One vector is turned by the same rotation once a step. Each row is the vector after some number of steps, and that number follows the row.
The counts run from 0 to 229.
[157 122  79 146 128 130 130 117 105 132 114  77  94 108 144 107 161 173
 134 124 143 131 111 133 124 125 101 144 137 157  77 122  79 117 144  83
 186 119 185 182 124 125 121 106 150 125 134 151 162 116]
132
[115 127 126  96 138 111 126  80 140 116 162 153  83 173  96 220 142  78
 102 131 141 126 106 128  96 112 111 119 149 130 142 139 166  86 145 137
 147 171 121  96 141 119 125  91  92 126 143 130 132 120]
178
[113 183 139 110 140  70 142 139 120 134 138 142 124 122 117  98 113 153
 166 125 182 143 132  82 110 112 128 130 125 161  99 167 140 133  93 120
 179 107 130 166  87 159 119 170 174 130 131 181 121 141]
222
[165 164 137 106 169 129 129 119 148 140 137 131  89 103  78 141 175 139
 111 116 138 106 130 148 105 127 101 141 124 113 156 141 176 123 127 157
 145 101 103  50 151 140 101 154 107 110 147 140 152  97]
78
[159  89 185 121 138 123 124  85  90 110 120 157 184 164 116 108 114 150
 160 136 116 145 154 117  72 148 157 127 133 138 107 156  88 188 169 110
 135 134 168 123 168 169 141 105 123 112 109 130 119 137]
144
[163  88 143 153 134 155 131 101 151 145 114 113 175 184 116 118 104  67
 127 149 128  87 106  93 116 125  94 117 170 122 131 146 114 145 178 136
 153 190 107  71 131 130 134 114 153 109 136 124 126 122]
16
[141 162 111 120 126 134 140 141 101 156 121 110 101 111 122  81 130 158
 136 140 168 130  92  88 114 108 103 115 134 137  68 167 131 112 119 116
 193 123 139 148 106 146 116 192 171  97 131 182 136 121]
224
[158 102 173 138 127 131 104 132 111 112 103 105 185 175 133 109  83  79
 149 145 129 109  86  84 111 123 112 104 171 123 158 153  81 157 143 129
 146 187 140 104 137 144 148 137 115 116 136 133  95 132]
14
[158 102 189 119 133 178 141 143 125 150  96 144 180 177 120 102 119 136
 113 123  96 136 123 135  88 171 174 136 132 120 123 122  85 145 140  85
 102 118 111 125 177 122 160 132 141 126 117 135 132 140]
150
[ 80 110 154 105  86 138 146 115 135 149 117 192 149 151 148 123 115 126
 110 108 117 176 123 141 107 150 189 151  95 133 101 103 124 129  98  69
  77  73 123 152 134 145 137 154 128 135  93 146 123 135]
58
[ 89 127  90 160  83 115 100 102 121 129 139 130 137  88 162 117 132 148
 136 137 106 162 158 128 178  94 130 132  76 130 139 111 148 163 102 159
 105 112 130  88 103 146  93 151  96 111 102  86 120  95]
199
[121 140 104 137 138 106 161 155 118 110 124 103 120 103 150 107 133 163
 153 121 137 118 154 152 149 131 122 155 120 159  96 126  92 124 116 101
 142 102 148 221 105 108 153  82 186 179 140 143 146 169]
127
[143 112  92 138 102 125 140 188 139 118 125 102 141 151 138 128 115 124
 124 140 117  41  93 143 157 122  64 147 118 125 109  77 110 151 123 140
 138 118 110 113 139 108 115 112 159 188 128 115 163 141]
117
[117 112  97 154 114 122 103 111 133 120 138 134 133  84 126 111 202 125
 129 119 113 125 160 163 176 108 102 176  82 108 137 119 150 133 117 160
 107  79  96  88 124 130  70 118 116 151  93 112 143 102]
203
[112  94 124 105 106 121 148  74 117 107 141 192 125 143 118 166 156  90
 126 106 133 151 141 157 110 152 136 155 104 135  80 125 116 116 170 109
 116 115 157 134 157 132 132  67 111 128  84 130 155 150]
49
[168  84 150 124 140 172 150 106 142 149 118 144 182 177 106 123 138 138
 122 122 122 138 144 130  83 163 143 121 154 136  92 142  94 136 178  86
 146 135 126  74 171 146 136 118 163 109 105 133 159 120]
148
[127 114 144 138 111  92 107 185 130  84 130 121 166 147 154 118  80 104
 164 139 111  62 114 127 164 122 100 132 107 114 161 109 107 178 114 146
 108 135 109 119 139 131 114 107 120 189 125  97 100 142]
113
[147 150  74 139 106 125 160 162 118 135 123  93 102 109 127 106 139 158
 124 139 131  74 126 152 144 133  84 151 108 154  68  94 115 127 136 114
 157 119 149 188 128 102 127 104 176 158 134 130 174 154]
125
[139 180 182  81 161 115 126 167 119 119 137 163  98  97  62 124 157 129
 138 115 127 107 118 148  87 142 124 138 115  90 150 149 178 131 122 168
 117  85 102 119 162 131 116 156  81 120 147 150 124 143]
81
[ 97 110 123  98  73 114 149  68  98 120 135 194 140 152 119 156 105 121
 134 137 131 159 140 121  90 160 155 111 104 145  79 101 125 163 134 107
 122 118 160 122 146 158 141 125  90 118  76 130 142 143]
52
[142 117 152 139 156 194 149 148 160 168  98 116 154 149 123 116 133 132
  78 104 110 131 125 145 110 163 178 133 165 132 155  96 111 119 122  88
  89 109  99 143 133 104 177 154 156 124 140 143 140 127]
157
[114 132 128 145 132 139 128  96 137 164 121 155 133  87 143 106 124 170
 128 122 104 171 173 135 140 125 186 133  99 125 167 121 162 164  88 119
 100  67 128 105 125 160 122 179 117  89 120 119 118  94]
67
[ 93 114 143  88  90 103 138 103  99  98 128 184 139 159 127 159 114 106
 139 125 125 156 107 143  86 162 163 138 109 134  97  98 107 153 127  92
 111 103 162 154 146 143 145 109  75 143  73 132 136 148]
51
[122 184 145 105 117  81 134 137 104 117 125 158 133 104  86  94 144 139
 160 116 138  89 122 137 106 142 107 162  90 123 125 115 142 175 102 167
 138  72 123 137 130 149 100 160 109 167 117 152 142 165]
213
[141 145 136 141 159 188 136 120 152 157  98  89 102  89 109 122 168 120
  92 111 106 130 126 161 118 151 167 147 165 115 191 113 142 108 130 132
  98 120 127 155 134  89 171 129  88 101 168 130 130 123]
165
[117 102 108 136 102 183 137  81 142 181 117 160 123 117 145 113 152 149
  93 121 107 157 132 137 135 123 163 132 101 128 112 103 134 125 110  85
 110  82 118 104 128 142 113 179 149  96 101 139 152  89]
63
[154  79 185 118 171 124 128 110 117 102 117 137 167 165 141 110 154 142
 138 104 121 156 133 136 103 140 136 153 145 124 113 156  59 126 162  69
 139 111 153 135 168 135 136  85 132 136 101 147 128 131]
142
[145  84 139 151 107 138 108 159 138 105 141 136 148 129 132  93 120  91
 153 142 110  66 135 130 198 114  90 158  93  96 131 130 126 169 152 169
 105 138  96 116 149 119 101  85 139 161 131  98 120 141]
111
[142 177 181  84 178 131 126 166 144 122 139 144 102 121  93 131 178 131
 124 102 132 104 111 165  97 138 116 164 137  97 171 144 163 106 107 144
 124  86  90 111 160 129 115 156  90 148 129 162 123 121]
80
[149 123 130 137 110 186 146 126 136 177  98 114 179 168 119 123  89 150
  81 122 112 126 127 111  73 166 160  99 161 132 133  77 114 153 121  97
 134 147 122  92 135 138 158 180 145 116 132 127 148 113]
154
[122 113  77 154  88 132  91 121 123 125 131 115 115  99 147 113 186 135
 108 123 103 126 131 163 164 101 102 155  81 104 122 101 139 132 116 150
 112  85 114  85 130 122  70 145 106 146  92 106 145  87]
202
[108 137 130  93 121 129 116 112 128 116 151 160  84 175 115 203 152  69
  85 122 118 122  73 147  96 121 114 124 145 109 122 128 148  72 146 120
 130 158 114 118 156 110 115 100  81 137 133 143 130 127]
179
[132 128  91 148 117  93 137 169 156 108 138 107 148 160 143 141  99 117
 130 144 125  49 118 122 165 109  62 129 120 129 127  94 104 155 122 142
 152 145 112  86 126 121 106 106 175 193 127 103 143 124]
116
[117 110 148 141 123 146 149 147 144 127 115 117 188 198 135 130  51  76
 127 134 121  89 111 106 120 121 122 111 155 141 169 122 108 177 110 129
 107 176 112 124 128 133 177 122 143 146 154 101  99 146]
21
[ 90 128 155 135 114 112  90 173 115 106 141 127 120 110 160 110  85 115
 151 143 146 168 101  72 177 102 134  91 130 107 138 174 136  92 116 144
 118 163 118 155  93 120 125 160 119 106 125 131  73 138]
98
[126 159  74 141  95  93 158 155 121 120 131 112 137 110 120 113  78 152
 153 153 135  71 157 122 135 138  96 128 105 155 102  87 124 176 111 152
 151 129 149 154 106 128 138 111 171 170 144 116 160 163]
122
[117 127 151 125 102 150 106 173 119 137 143 142 104  80 120  96 115 106
 139 146 152 155 104 111 174 120 147  97 109  99  92 181 161  83 165 154
 111 148 109 169 105  98 117 151 129  91 128 135  99 148]
96
